In the rows, 128 means zero.
These are runs of 6 systems, one row a step. Runs of the same system follow the same rule from any start.
run 1, Tapib, 8 rows:
[[118 162 171 143 117  91 104 196 147 153 115 117 103  98 124 140 121 156]
 [114  97 116 123 184 154 124 116  69 194 138 123 105 127 132 132 130 137]
 [166 162 154  96 124 103  97 126 163 119 120 140  66  95 158 132 136  94]
 [ 92  90 132 133 132  97 125 166  90 173 117 119 141 142 113 196 132 149]
 [152 165 140  70 184 176 122 104 143 148 108 137 100  81 142 104 128 141]
 [116 127 159 186 100  61  92 189 117 151 140 109  95 129 130 144 130 124]
 [129  96  99  65 185 173 141  83  88 173 122 141 115 129 138 151 135 123]
 [152 182 182 128 106  79  97 164 182 102 104 130  94  88 137 138 135 121]]
run 2, Bipap, 8 rows:
[[118 137 158 174 128 107 113 146 130 140 113  98 132 134 116 112 128 168]
 [117  90 104  83 116 159 115 110 133 126 146 113 115 143 135 154 128 101]
 [159 171 143 136 144  98 138 129 133 139 114 136 129  93 154  94 108 146]
 [106 102 131 131 117 118 119 146 115 113 134 141 126 141  97 181 162 100]
 [132 152 127 115 155 179 137 109 139 142 120 121 128 113 126  78 123 161]
 [117 103 138 152  91  74 101 150 137 127 137  94 123 145 140 162 118 118]
 [144 137 106  73 163 170 153  97 119 133 127 161 125 104 136 122 134 114]
 [127 154 167 188 114  80 113 164 136 121 117 119 125 125 116 116 138 145]]
run 3, kule (8 x 18):
[[110  88 111 164  81  40 141 152 116 123 138  98 191 152 150 179  85 129]
 [131 181 120  83 173 210 176 121 130 117 118 190 151  82  96  89 148 145]
 [142 121 145 195  68  61  81 157 127 131 154 121  51 158 143 109 147  83]
 [ 89  81  95  79 167 196 155 104 105 180 107  93 179 153 112 149 106 195]
 [195 186 154 101  98  85 115 101 196  57 105 160  88 104 160 114 148  73]
 [ 62  82  97 190 106 104 156 198  61 170 180 112 189 138 106 150  91 152]
 [171 179 145  59 182 211 129  71 159 126  72 179  72 117 112  79 188 138]
 [114  74 123 194  39  32  83 161 135 117 175  60 116 170 164 158  89  93]]
run 4, suguk:
[[147 107  69  74  97 135 140 110 115 138 176 159  92 126 175 125 110  63]
 [129 109 123  84  74 106 140 134 154 119  73 161 121 186 106 183 167 137]
 [130 138 128 143 105 152 144 113 157 131  94 101 150 169 119  66 113 199]
 [151 134 111 189 109  67 141 130  97 130 165 138 128 123 166  82 103 101]
 [127  92  75  70 114 141 156 104 114 128 146 149 149 138 147 162 114  98]
 [147 141 130  92  80 133 123 135 168 131  88 157  78 167 116 121 162 139]
 [113 114 128 177 104 100 147 130 126 123 110 103 183 167 112 116 118 173]
 [157 134  98 125 135 132 139 101 116 152 153 129 112 115 176  70  93 117]]
run 5, tubug, 8 rows:
[[157 137 123  98 127 115 149  92 148 106  91 149 144 138 136 132 134 131]
 [104 117 116 120 125 140 127 144 133 134 152  93 159 106 135 136  89 139]
 [137 124 111 105 134 134 142 128  98 171 115 162  96 141 133 123 141 135]
 [142 117 127 148 133 119 111  90 135 111 147  92 129 127 154 109 113 110]
 [123 118 108  92  94 125 140 140 142 119 121 150 133 142 121 159 135 118]
 [138 139 130 127 166 130 142 105 121 139 113 116 154 111 142 111 107 155]
 [109 107 108 117  98 147 115 152 124 147 164 119 104 132 130 130 122 109]
 [162 132 130 126 143  97 140  90 121 131  90 146 123 145 143 120 140 131]]
run 6, nomag (8 x 18):
[[109  87  94 127 115 124 157 128  90 127 137 160 157 159 107 165 149 108]
 [124 127 118 123 106 164 146  97 162  74 118 123 167 155  99 110 145 132]
 [134 139 128 179  96 107 121 129 143 104 161 101 137 123 147  81 103 117]
 [138 119  97 137 148 111 151 113  81 147 158 149 137 113 157 117 108 102]
 [113 108 107 124 109 147 144 130 112 110 139 164 131 151  97 145 167  98]
 [116 118 123 143 103 135 138 112 153  95 120  97 178 155 112 120 121 150]
 [153 148 121 148 122 126 127 106 138 107 153 126 120 113 152  75 116 105]
 [119 110 108 150 120  97 139 149  90 141 161 141 137 123 138 141 119 101]]
run 7, nomag:
[[186 137 114 124 119  59 143  88 118 108 123 175 103 129 173 127 136  67]
 [ 89 133 120 132 123 126 157 182 109 101 161 161 186  90  90 176 133 108]
 [117 132 111 140 124 187 159 113 128 138 104 137 143 172  93  65 145 182]
 [131  97 133 168 118 125  77  89 139  96 174  65 106 137 151 114 124  82]
 [154 129  89  91  99  74 165 135 117 146 128 163 144 119 175 141  86 118]
 [123 147 141 155 161 139 149 125 101  92 127 184 146 114  76 135 190 102]
 [ 82 106 105 129  83 178 126 158 149 134 154  83 153 148 109 110 100 164]
 [179 127 128 155 142  94 124  57 125 122 104 123 108 156 164  82 135 118]]
run 8, Tapib, 8 rows:
[[ 97  99 119 143 159 156 120 143  81 177 160 113 117 121 120 130 123 133]
 [171 158 136  95 132 117 120 112 143 129 112 162  71 112 153 113 144 101]
 [ 99  95 145 144 120  97 107 155 119 139 119 101 138 143 113 192 137 133]
 [140 148 117  68 167 170 142 112 129 162 111 138 121  99 145 111 111 154]
 [127 149 168 186 122  76  95 169 129 122 141 118 104 107 126 129 136 114]
 [113  83  91  83 143 168 137 111  91 175 135 135 110 150 129 148 134 124]
 [166 178 173 117 137  88 112 121 170  99  88 137 110  94 143 131 139 126]
 [ 73  81 116 144 118 137 115 171  96 172 155  91 142 142 110 164 112 148]]
run 9, Bipap:
[[174 118 143 154 162  54 135  73  95 118  88 166 116 154 139 153 173  92]
 [109 165 121 115  89 190 159 151 172  68 133 164 160 124  72  99 158 130]
 [106  84 117 159 124 104 134 137  91 201 107  88 143 180 134 126 101 196]
 [155 112  91 110  97 148 111  88 136  95 187 136  75 130 165  95 129  45]
 [138 165 143 156 160  68 174 137 115 106 106 146 222  87 130 142 100 156]
 [125  93 125 127 109 155 118 105 117 131  94 160  75 206  81 137 212 115]
 [110 158 104 131  89 172 147 160 164 119 173  94 169  94 141  62  58 161]
 [145  66 119 149 145  39 119  95  67 168 111 119 116 170 166 187 131 107]]
run 10, tubug (8 x 18):
[[159 143  97  39 110 147 163  89 180 111  97 137 158 120 160 125  92 146]
 [113 101  87 113 128 106 148 149  93 185 159 104 162 110 172 145  55 147]
 [150  98  83  82 151 164 141  72  92 164 138 157  86 150 155 110 138  97]
 [151 105  99 138  78 100 130  83 152 101 138  88 149 166 173  98  86 120]
 [126  97 101  41 125 131 144 116 136 145 102 135 146 133 144 197 114 131]
 [147 147  96 115 145 147 158 109 120 153 147 130 144 100 169  65  78 142]
 [114  62  88 121  98 111 120 124  94 162 156 112 113 171 150 158 115 107]
 [174 136 112  79 144 146 145  51 154 110  95 141 124 139 155 102 133 123]]
run 11, suguk, 8 rows:
[[136 112 139 146 118 162 115  70 155 110  91  96 115 198 101  88 166 155]
 [122 134 126 171  86  70 124 177 127 153 161  94 141 111 166 107  66 145]
 [168 120  99  93 175 118 169  57  96 121 115 173 152 121 154 138 136  97]
 [110 133 113 102  46 170 116 171 177  96 153 142  94 142 101 121 145 103]
 [126 111 138 154 146  87 149 131  87 187  66 134 144 174 115 140 142 198]
 [151 125 114 142 118 154 106  69 163  84 167  73 130 122 166  66  93 102]
 [130 143 115 116 100  56 158 196  98 153 134 192 133 101 141 173 115 112]
 [132 103 109  86 150 208 144  47 141 104  96 131 139 175  97 116 172 135]]
run 12, kule, 8 rows:
[[126 119 152 181 120  83 102 157  96 127 143 160  72 139 106 149 186  75]
 [ 83 100 141 111 154 199 107 126 144 155 113  59 144 140  99 138 120 190]
 [194 160 152 123 144  60 120  71 163  93  87 126 120 113 179 118 119 111]
 [ 83  98  93 155 127 133 147 161  83 123 203 121 183 100 122 149  97  97]
 [146 173 167  92 175 160 118 137 129 155  85 179  65  98 103 122 183 137]
 [107  75 140 193  86  94  81 116 140  99 148  49 133 181 126 142 128 118]
 [140 153 120  65 192 161 158 108 128 163 103 121 167  76 153 123  82 180]
 [157 133 134 170 103  72 116 116 123  65 160 170 103 123 131 134 169  34]]

Which system made each run below?
run 13:
[[ 65 102 114 166 131 165 144 169 102 163 154  86 187 134  95 115  95 188]
 [162  81 109 129 129 121  87  50 121 135 141  88  72 172 178 107 128  89]]
 => Bipap
run 14 (2 x 18):
[[136 154 141 102 188 151 165 118  97 140  77 201 138 116  87 142 185 146]
 [ 91 112 140 173  98 187  79 142 153 104 175  73  98 144  93  92 147 117]]
 => suguk
run 15:
[[117 162 134 130 118 158 151 130 169  54 134 135 191 101  93 116 134 128]
 [122 141 121 190 101 131 132 151 117 147 160 115 119 137 131  51 108 147]]
 => nomag
run 16 (2 x 18):
[[156 160 147 127 108  54 111 149 160 119 136 108 126  79 183 135  77 114]
 [ 82 101 110 134 158 144 148 167  62 158 164 155 155 107  94 174 142 113]]
 => Tapib
run 17, 2 rows:
[[127  85 120 107 128 186  98  78 138 171 102  76  75 197 131  95 140 165]
 [177 139 136 136 128  34 117  98 146 116 120  97 142 102 201 133  72 113]]
 => Tapib
run 18 (2 x 18):
[[122 110 137 106 138 152 140  88 146 113  58 128 157 183  85 152 172 170]
 [120 161 151 113 122 150  98 164 176 142 137  77 113  84 146 102  81 166]]
 => tubug
run 19, 2 rows:
[[125 157 139 118 101 153 119 152 168 115 132 123 113 111 120 102 124 139]
 [113 101 125 122 141 105 125 143 100 167 127 112 136 125 139 167 110 141]]
 => Bipap
run 20, 2 rows:
[[128 163 161 126 164 128 135 142 132 126  98 142 143  92 107 137 140 155]
 [107 118 132 143 117 153 102 155 125 161 150 101  91 134 123 105 126 139]]
 => Tapib
run 21:
[[129 166 140 162 156 114 135 166  99 144 156 152 124  71 132 102 120 122]
 [121  97 132 144 156 153 108 103  98 141 136 121  91 150 113 128 167 107]]
 => kule
run 22 (2 x 18):
[[ 97  96 143 216 145 108 127 122  91  98 145 108 180 152  86 142 157 121]
 [143 110 105  88 113 188 134  55 170 100 106 101 133 176 130  93 135 140]]
 => Bipap
run 23 (2 x 18):
[[105 117 142 153 121 130  88 162 126 180 146  70  91 129 141 108 101 157]
 [166 139 140 107 135  93 116 116 122 125 112 173  68 124 141 147 165  81]]
 => tubug
run 24, 2 rows:
[[120 125 148 123 161 140 125 100 143  68 120 122 172 112  99 170 156 105]
 [121 165 166 169 147 106 103 170 132 135 146 105 119  76 130 113 113 137]]
 => kule
run 25:
[[ 93  96 140 203 114  57 129 158 107 113 145  84 204 133 119 176 102 137]
 [120 143 131  57 169 232 131 114 131 140 102 171  90 120  81 127 189 133]]
 => tubug
run 26:
[[108 107 140 128 119 119 119 148 126 151  99 116 127 158 104 160 144 160]
 [146 162 153 113 159 147 111 117 147 128 122 126  99  89 136 105 134 125]]
 => tubug
run 27 (2 x 18):
[[123 111 146 178 159 110 136 100 102 115 105 119 163 151 100 137 155 141]
 [129 128 105  85  94 174 116 119 172 117 154 101 111 122 150 100 100 119]]
 => Tapib
run 28:
[[108 161 152 134 127 142 137 183 130 135 114 165 122 108  82 130 161 149]
 [122 141 170 188 166 116 102 137 111 134 127 106 115 113 112 113 148 138]]
 => tubug
run 29, 2 rows:
[[105 104 136 121 113 112 110 142 151 132 121  70 158 131 134 169  96 153]
 [144 158 122  77 152 150 144 138 119 158 115 176  95  97 136 120 135 128]]
 => tubug
run 30:
[[161 117 110  96 186 145 134  53 107 127 124 134 123 116 158 122 131  99]
 [108 123 125 127  57 107 120 187 145 108 148 154 109 139 105 162 150  97]]
 => nomag
run 31, 2 rows:
[[ 72 111 130 190  72 166 108 178 146 122 159  75 140 165  82  93 125 165]
 [165 116 125 148 186  66 129  94  72 201 115 115 112 120 190 114  90 145]]
 => suguk
run 32:
[[ 94 129 160 180 150 133 110 164 111 143 127 102 136 121  90 132 144 159]
 [155 130 145 130 173 145 107  65 139 129 110  93 112 125 147  97 130 135]]
 => kule
